One turn moves each row of this set onto another row. After a few examples, where does it send each row asked below?
K_219: |   66 | -121 |    7 |   63 |   43 |  -18 | -441 |   89 | -148 |  -50 |    9 | -144 |  119 | -139 |  -54 |  -30 |    1 | -255 |  -25 |
K_812: |  -11 |  -89 | -150 |   57 | -177 |  -89 |   49 |   -5 |   52 |   17 |   72 |   -9 |   61 |  -11 | -261 |   60 | -238 | -119 |  -47 |
K_682: |  125 |   86 |  -93 |  145 |    5 | -127 | -242 |  211 |  -91 |   33 |  109 | -161 |  -20 |   10 |  -63 |  -80 | -189 |   97 |   14 |
K_331: |  -52 | -103 |   75 | -137 |   70 |   88 |   42 | -174 |  -56 |  -67 |  -72 |  151 |  349 |  -63 |   -4 |  114 |   22 | -189 |   53 |
K_49: |  -95 |  -16 |   31 | -243 |   73 |  -52 | -215 |    1 |   23 |   68 |   98 |   87 |  187 | -158 | -154 |   96 |  102 |  144 |  -23 |
K_194: |   61 |   72 |   55 |  -19 |  284 |   79 | -233 |   92 | -204 |    0 |    1 |  -14 |  252 |  -68 |  168 |    2 |   89 |   84 |  129 |
K_628: |  -86 |  -87 |   59 | -132 |   56 |   24 |   46 | -182 |  -64 |   -9 | -117 |   99 |  339 |  -85 |  -84 |  125 |   -2 | -232 |   66 |
K_587: |  -40 | -116 |   43 | -106 |   51 |   47 |   39 | -154 |  -48 | -126 | -115 |  123 |  352 |  -89 |  -15 |   86 |   13 | -275 |   62 |
K_731: |   82 |   49 |  -64 |  205 |  -24 |   -8 |    3 |  110 |  -57 | -264 |  -63 |  -34 |  146 |   31 |   70 | -144 | -241 | -250 |   73 |
K_70: |   81 |  104 |  -70 |  103 |    9 |  -98 | -263 |  213 |  -66 |   50 |  178 | -108 |    7 |   10 |  -47 | -105 | -167 |  167 |   20 |
K_449: |  -36 | -145 |  -95 |    3 | -242 | -140 |   29 |  -29 |   42 |  -58 |   95 |   -1 |   86 |   -9 | -205 |   89 | -207 |  -97 |  -55 |
K_133: |   78 |   54 |  151 |  -14 |  279 |   52 | -210 |   32 | -193 |  -20 |  -24 |  -39 |  299 |  -38 |  181 |   -2 |   59 |   35 |  142 |
K_56: |  -37 |  134 |  -62 |  -74 |   -3 |  -47 |  171 |  -25 |   84 |  -70 |   71 |  239 |  222 |   32 |   18 |  -81 | -125 |   98 |  103 |
K_463: |  115 |   32 |  -91 |  171 |  -76 |  -21 |  -34 |   83 | -146 | -227 |  -45 |  -84 |  214 |   22 |  107 | -138 | -267 | -228 |  114 |
K_211: |  -44 |    7 |  -29 | -171 |  102 |  -48 | -251 |  -25 |   52 |   68 |  126 |  159 |  143 | -156 | -186 |  127 |   79 |  130 |   51 |
K_202: |   12 |  154 |  -80 | -138 |   26 |  -56 |  188 |    9 |   39 | -112 |  130 |  170 |  228 |   23 |  -13 |  -33 | -184 |   71 |  110 |
K_267: |   88 |  147 |   57 |  -31 |  280 |   87 | -232 |   86 | -201 |  -28 |  -47 |  -51 |  320 |  -89 |  135 |  -49 |   12 |   39 |  145 |
K_656: |  -13 | -134 | -107 |   22 | -212 | -134 |  -32 |   -4 |   33 |  -16 |   76 |   -5 |   72 |  -25 | -255 |   26 | -213 | -191 |  -86 |
K_252: |    4 | -115 |    8 |   31 |   -5 |   47 | -454 |  105 | -155 |  -34 |    6 | -154 |  140 | -156 |  -28 |    4 |    7 | -234 |   -1 |
K_304: |  -68 |  -43 |   10 | -214 |   68 |  -62 | -274 |  -46 |   -6 |  153 |  143 |  138 |  196 | -129 | -108 |   37 |  117 |   95 |   13 |
K_577: |   41 |   42 |  -80 |  163 |  -27 |  -37 |  -10 |  137 | -146 | -259 |  -58 |  -76 |  146 |   10 |   91 | -155 | -242 | -250 |   90 |
K_916: |   89 |   98 |  -84 |  -68 |   29 | -105 |  206 |    5 |   50 | -105 |  130 |  203 |  187 |  -11 |   86 |  -55 | -125 |   77 |  104 |
K_329: |  -17 |  -19 |   15 | -234 |   26 |  -29 | -270 |  -52 |   43 |   90 |  127 |  133 |  228 | -142 | -133 |   65 |   95 |  129 |   -7 |
K_719: |   73 |    1 |  -16 |  163 |  -54 |  -15 |  -12 |  103 | -132 | -176 |  -52 |  -80 |  202 |   58 |  138 | -208 | -215 | -271 |   27 |
K_495: |    6 |  -98 |  -74 |   26 | -205 | -109 |   43 |  -58 |   61 |  -44 |   30 |   20 |   80 |   15 | -240 |   35 | -264 | -170 |  -45 |
K_554: |   57 |  125 |   82 |  -23 |  275 |   75 | -190 |   59 | -153 |  -52 |  -13 |   18 |  292 |  -62 |  193 |  -49 |   57 |   74 |  169 |
K_543: |  107 |  136 |  -11 |   96 |  -41 | -104 | -200 |  249 |  -63 |   12 |  143 | -158 |   20 |    2 |  -21 |  -77 | -206 |  132 |   24 |
K_170: |  149 |   61 |  -58 |  169 |   47 |  -63 | -212 |  210 |  -82 |   12 |  172 | -148 |   21 |   25 |   -5 |  -59 | -191 |  152 |   31 |
K_462: |  -61 |  -92 |   32 |   66 |   21 |   41 | -459 |   57 | -122 |    0 |  -56 | -135 |  152 |  -93 | -129 |  -33 |  -11 | -218 |  -13 |
K_86: |    8 |  127 |  -71 |  -98 |    1 | -115 |  176 |  -23 |   50 | -131 |   57 |  206 |  233 |   25 |  -10 |  -90 | -149 |  116 |   82 |
K_246: |    0 | -146 |   21 |   69 |  -25 |  -16 | -443 |   76 | -163 |  -31 |  -60 | -176 |  179 | -159 |  -41 |   -3 |   16 | -156 |  -18 |
K_753: |  -68 | -138 |  -23 | -134 |   74 |   65 |   -5 | -186 |  -91 | -107 |  -92 |  102 |  382 | -112 |  -47 |  118 |   12 | -192 |   65 |

K_719 moves to K_916
K_577 moves to K_86
K_133 moves to K_170
Now these:
K_267 moves to K_543
K_682 moves to K_495
K_656 moves to K_587
K_246 moves to K_463
K_219 moves to K_731

One turn moves each row of this set onto another row. After a few examples, where does it send each row asked below?
K_622: | -159 |   53 |  212 | -262 |  -21 |  221 | -203 |   47 |   61 |   40 |   -4 | -279 |  134 | -222 |  -65 |  -77 |  112 |  -40 |   58 | -171 | -194 |   27 |  -65 |  -37 |   76 |  -81 |
K_190: | -225 |   32 |  319 | -383 | -156 |  134 |  273 |  -85 |  297 |  188 |  226 |    2 |  -48 |    9 |  -39 | -221 |  -61 | -154 |  -37 |   37 | -112 |  -20 |   13 | -136 |  -10 |  -97 |
K_23: | -163 |  -15 |  412 |   57 | -199 |  143 |    8 |  -65 |  -73 |   33 |  -41 | -110 |  -51 | -121 |  -47 | -137 |  -66 |   -6 |   62 |   -6 |   53 |   15 | -175 |  -54 | -114 | -105 |
K_860: |   -6 |   77 |  181 |  -80 |   30 |  -21 |  306 |  101 |  129 | -133 |    1 |  196 |   71 |  -36 |  -12 | -242 |  171 |  -79 |  -17 |  -79 | -143 | -166 |  -96 |  -66 |   65 |  -20 |
K_405: | -170 |  200 |  123 | -281 | -102 |    2 |  -45 |   53 |  289 |  450 |   33 | -155 | -107 |  -42 |    1 | -208 |   51 |  -78 |  115 |  116 | -152 | -250 |  -12 | -203 |  105 |  -62 |
K_782: | -217 |    9 |  290 | -150 | -117 |   -3 |   -1 |  113 | -100 |  125 |  238 | -185 | -138 | -108 |   26 | -179 |  108 | -125 |  -77 | -249 | -159 |  -35 |  -95 |  116 |   50 | -229 |
K_113: | -209 |   25 |  146 | -131 |  -28 |   35 |   20 |  -70 |  222 |  -81 |  160 |  179 |  140 |  127 | -192 | -192 |  227 |   27 |  -90 |  -90 | -100 |  -64 |  -97 |   57 |  157 |   32 |
K_21: |  -72 |  -35 |  -52 | -281 | -103 |    6 |  178 |  -36 |  152 |  243 |  -76 |   17 |   83 |   52 |  -45 |  -89 |  106 | -236 |  -36 |  -97 |  -81 | -190 |  -52 | -223 | -138 |  112 |
K_648: | -260 |  189 |  315 |  -70 | -203 |   32 |  -24 |   14 |  -15 |  129 |  247 | -189 |  -78 | -189 |   61 | -239 |   83 |  114 | -121 | -309 | -167 |  -57 | -126 |   16 |   60 |  -62 |
K_592: |  -89 |   65 |  187 |   89 |  -82 |   51 | -118 |   62 |   18 |  -97 |  -95 | -124 | -161 |  -36 |   24 | -188 | -127 |  -94 | -190 | -148 | -129 |  132 |  -20 |  -97 |  178 |  -95 |
K_442: | -263 | -101 |  268 | -340 | -130 |  116 |   99 | -173 |  264 |  118 |  222 |   17 |  -78 |  138 |  -41 | -181 |  -27 |    6 | -106 |   76 |  -85 |   15 |   25 |  -63 |  -84 |   26 |
K_683: | -198 |  -17 |  210 | -328 |  -55 |   -1 |   97 |  -87 |  157 |  -52 |  178 |   18 | -132 |  171 |  -27 | -175 |  -72 |  176 | -165 |   10 |  -97 |  -77 |  -12 |  -49 | -192 |   84 |
K_545: | -321 |  129 |   64 |  -31 | -114 |  116 | -139 |  -20 |  -17 |   16 |  103 |  -33 | -137 |  -23 | -125 | -159 |  206 |  -22 |  239 |  169 |    3 |   46 |   94 |  -33 |  -25 |  111 |
K_111: | -227 |   49 |   97 |   38 |  -81 |  117 |  -63 |   27 |  112 |  150 |  224 |  -47 | -240 |  -81 | -183 | -240 |  202 | -205 |  279 |   51 |  -78 |   -8 |   90 | -161 |   68 |  -99 |
K_104: | -349 |  232 |   26 |  -64 | -123 |   16 |  -82 |   33 | -143 |  -64 |    4 |    1 |  -17 |  -58 |  -52 | -178 |    9 |   65 |  174 |  -42 |  -74 | -109 |  112 |    6 |  -39 |  245 |
K_525: | -184 |   87 |  226 |  -81 | -117 |   75 |  100 |  -42 |  329 |   40 |  135 |  141 |  231 |   79 | -176 | -242 |  232 | -107 |    0 |  -33 | -161 |  -18 | -130 |  -35 |  121 |   18 |
K_702: | -115 |   64 |   74 | -129 | -142 |  -17 |  -68 |   32 |  -43 |  342 |   56 |  -22 | -231 |  -48 |  -66 | -298 |   76 | -118 |   36 |  -83 |  -44 |   71 |  189 | -150 |  273 | -228 |
K_120: | -271 |  229 |   29 |  -15 |  -98 |  -42 |   26 |  100 |  -88 |   29 |   69 |   13 |  -44 | -137 |  -75 | -267 | -120 |  -63 |  160 | -287 | -205 | -252 |  117 | -102 |   41 |  110 |
K_505: | -163 |  236 | -130 | -345 | -127 |   16 |  206 |  -48 |  127 |   97 |   24 |   51 | -174 |  -13 | -112 | -226 |  208 |    8 | -190 |  -16 |   82 | -156 |  -72 |  -94 |  133 |   22 |
K_799: | -247 |  108 |  122 | -359 |  -42 |   -1 | -232 |  -26 |  211 |  373 |   61 | -117 |  -63 |  112 |  -70 |  -23 |   64 |  -54 |   80 |  110 |  -56 | -172 |   46 | -115 |   96 |  -14 |
K_599: | -194 |  111 |   68 |   36 |  -73 |   17 |   41 |  100 |   66 |  161 |  195 |  -13 | -180 | -150 | -145 | -302 |    0 | -231 |  223 | -228 | -208 | -194 |  105 | -211 |  102 |  -98 |
K_711: | -138 |   82 |  151 | -156 | -106 |  203 |  -75 |   86 |  106 |   62 |  -66 | -305 |   13 | -276 |  -63 | -346 |  109 |   46 |   54 |  -11 | -244 |  -18 | -161 |    8 |   90 | -150 |
K_697: |  -86 |  101 |  122 |   61 | -148 |  101 |  -22 |   94 |   85 |  -19 | -120 | -209 | -168 | -171 |   -4 | -417 |  -31 |   11 | -100 |   -9 | -203 |   35 | -132 |  -28 |  145 | -154 |
K_528: |  -74 |   80 |   75 | -141 | -126 |   -7 | -166 |   36 | -135 |  203 | -167 | -113 |   19 |  -34 |  -62 | -243 |   81 |  187 |  176 |   71 |  -71 |   -7 |   51 | -143 | -152 |   57 |
K_287: | -137 |   45 |  247 | -108 |   -2 |  124 | -231 |   20 |    6 |  -48 |  -22 | -165 |   35 |  -67 |  -16 |   21 |  -35 | -116 |  -92 | -246 | -124 |  118 |   27 | -107 |  139 |  -48 |
K_114: |  -95 |  333 |  125 | -176 | -131 |  -64 | -156 |   88 | -103 |  198 |  -74 |  -98 |   85 |  -69 | -125 | -188 |  -45 |  160 |  115 | -207 | -112 |  -68 |   63 | -249 |  -51 |   47 |
K_221: |  -97 |   23 |  123 | -129 |   66 |  -28 |  146 |   21 |   90 | -194 |   73 |  220 |   39 |   56 |  -92 | -195 |  197 |   45 | -100 | -116 |  -83 | -151 |  -67 |   43 |  119 |   15 |
K_402: | -133 |   51 | -126 | -407 | -100 |   29 |  280 |  -18 |   73 |  195 |  -62 |   29 |  -28 |  -65 |   26 | -177 |  202 | -138 |  -89 |  -31 |  -25 | -208 |  -28 |  -85 |   23 |   80 |
K_297: |  -64 |  116 |  242 |  -42 |  -78 |   46 |  267 |   62 |  279 |   11 |   44 |  141 |  184 |  -30 |  -61 | -271 |  195 | -176 |   50 |  -30 | -188 |  -83 | -132 | -117 |   63 |  -16 |
K_521: | -145 |  196 |  301 | -386 |  -94 |   32 |  363 |   68 |  212 |   63 |  178 |   -1 |  -95 |  -44 |  -29 | -245 | -122 |  -91 |  -53 |  -43 | -138 | -128 |  -25 | -176 |  -67 | -118 |
K_382: | -166 | -114 |  352 |  -66 | -120 |   60 |   12 |   62 | -142 |   73 |   70 | -136 | -118 |  -69 |  -41 | -120 |   23 | -195 |   36 |  -63 |  -17 |    9 | -126 |   68 |  -62 | -262 |
K_39: | -124 |  167 |  233 | -356 |  -34 |  -52 |  258 |   64 |  112 |  -81 |  153 |    7 | -141 |   56 |  -27 | -220 | -130 |  109 | -142 |  -70 | -131 | -168 |  -42 | -122 | -186 |   -4 |
K_388: |  -88 |  259 |   98 | -168 |  -75 |  -84 |   87 |  101 |  186 |  307 | -100 |  -72 | -217 |  -71 |   90 | -262 | -108 |    3 |   35 |   72 | -127 | -329 |    3 | -241 |  102 |  -26 |
K_451: | -105 |  192 |   77 | -162 |   -8 | -130 |  -27 |   50 |   45 |  139 | -149 |   11 | -254 |   57 |   65 | -117 | -191 |   66 |  -55 |   40 |    3 | -295 |   57 | -184 |  100 |   44 |
K_865: | -127 |  258 |  -61 | -182 | -146 |   -4 |   77 |  -89 |  254 |  110 |   67 |   51 | -146 |  126 | -265 | -176 |  111 |    0 | -203 |  -60 |   93 |  -91 | -125 | -252 |   31 |   29 |
K_671: | -118 |  323 |  132 | -165 | -129 |  -71 |  -94 |   88 |  -41 |  288 |   65 |  -40 |  -69 |  -87 | -129 | -228 |  -53 |  -26 |   21 | -304 |  -90 |  -21 |  151 | -264 |  217 | -137 |
K_900: |  -72 |   88 |   -8 | -140 | -136 |  -12 |   49 |  -84 |  268 |  192 |    2 |   30 |   11 |  169 | -229 |  -95 |   53 | -150 | -106 | -110 |  -16 | -119 | -120 | -334 | -125 |   82 |
K_110: |  -91 |  -84 |   42 | -115 | -133 |   28 | -112 |   -2 |  -94 |  286 |  -85 |  -68 | -179 |  -20 |  -23 | -309 |  165 |    9 |  128 |  153 |  -29 |   80 |  128 |  -76 |   43 | -105 |
K_981: | -221 |  174 |  386 |   55 | -257 |  126 |  -13 |  -93 |   12 |   71 |   75 | -143 |  -14 | -187 |   16 | -210 |  -23 |  193 |  -31 | -163 |  -40 |  -20 | -178 |  -82 |  -45 |   20 |
K_478: | -199 |  102 |   95 | -284 |   14 |  -81 | -223 |  -28 |   62 |  178 |  -49 |  -22 | -160 |  179 |  -36 |   29 |  -83 |   34 |  -27 |   66 |   47 | -200 |   85 | -105 |   90 |   51 |

K_525 moves to K_297
K_702 moves to K_671
K_622 moves to K_711
Now these:
K_405 moves to K_388
K_505 moves to K_865
K_104 moves to K_545
K_442 moves to K_190
K_981 moves to K_23

